a =
132	131	132	128	129	132	131	131	128
137	128	129	138	133	132	133	128	135
131	131	129	127	131	129	132	128	128
134	128	132	129	135	129	132	133	131
136	128	128	154	149	143	131	134	129
139	129	132	132	132	131	131	129	132
136	129	133	128	131	128	128	129	128
137	128	131	128	132	132	128	133	134
The entry in the top-left corner -> 132
Give the 4th entry, reading row by row.
A: 128
The last entry of the largest entry's row -> 129
Give the largest entry in the last row.
A: 137
The entry directly above the smallest entry: 138
The bottom-right entry: 134
Give the entry just left of the largest entry.
A: 128
Give the fourth entry from the end, reading row by row.
A: 132
Give the 2nd entry in reading order.
A: 131
The top-right entry -> 128
Give the third largest entry.
A: 143
Give the fifth entry in reading order.
A: 129
The second-last entry, reading row by row -> 133
The first entry of the smallest entry's row: 131
The third entry, reading row by row -> 132
Give the first entry in the row that holds the largest entry.
A: 136
The entry directly below the largest entry is 132
Give the second entry on the diagonal from the top-right corner.
A: 128

X =
103,104,103,140,129
110,109,109,135,144
104,99,102,128,131
123,118,120,134,145
115,109,112,128,143
101,101,101,142,139
114,113,112,136,144
147,143,145,131,129
122,122,120,129,138
121,123,119,120,122
138,131,137,131,112
118,119,119,134,116
106,108,107,146,139
106,104,106,139,127
139,138,137,131,134
Rows and columns are numbered from 1.
The entry at row 1, column 2 -> 104
Give the entry at the centre.
A: 145
The entry in the bottom-left corner is 139
Give the entry in row 2 and column 3.
A: 109
Give the smallest entry.
A: 99
Give the entry at row 1, column 1.
A: 103
The entry directly below 127: 134
Give the top-right entry.
A: 129
The entry directly above the smallest entry -> 109
Give the entry at row 1, column 3.
A: 103
The entry at row 3, column 1 is 104
Give the entry at row 2, column 1.
A: 110
The maximum -> 147
The entry just right of the largest entry: 143
The entry in row 3 and column 3 is 102
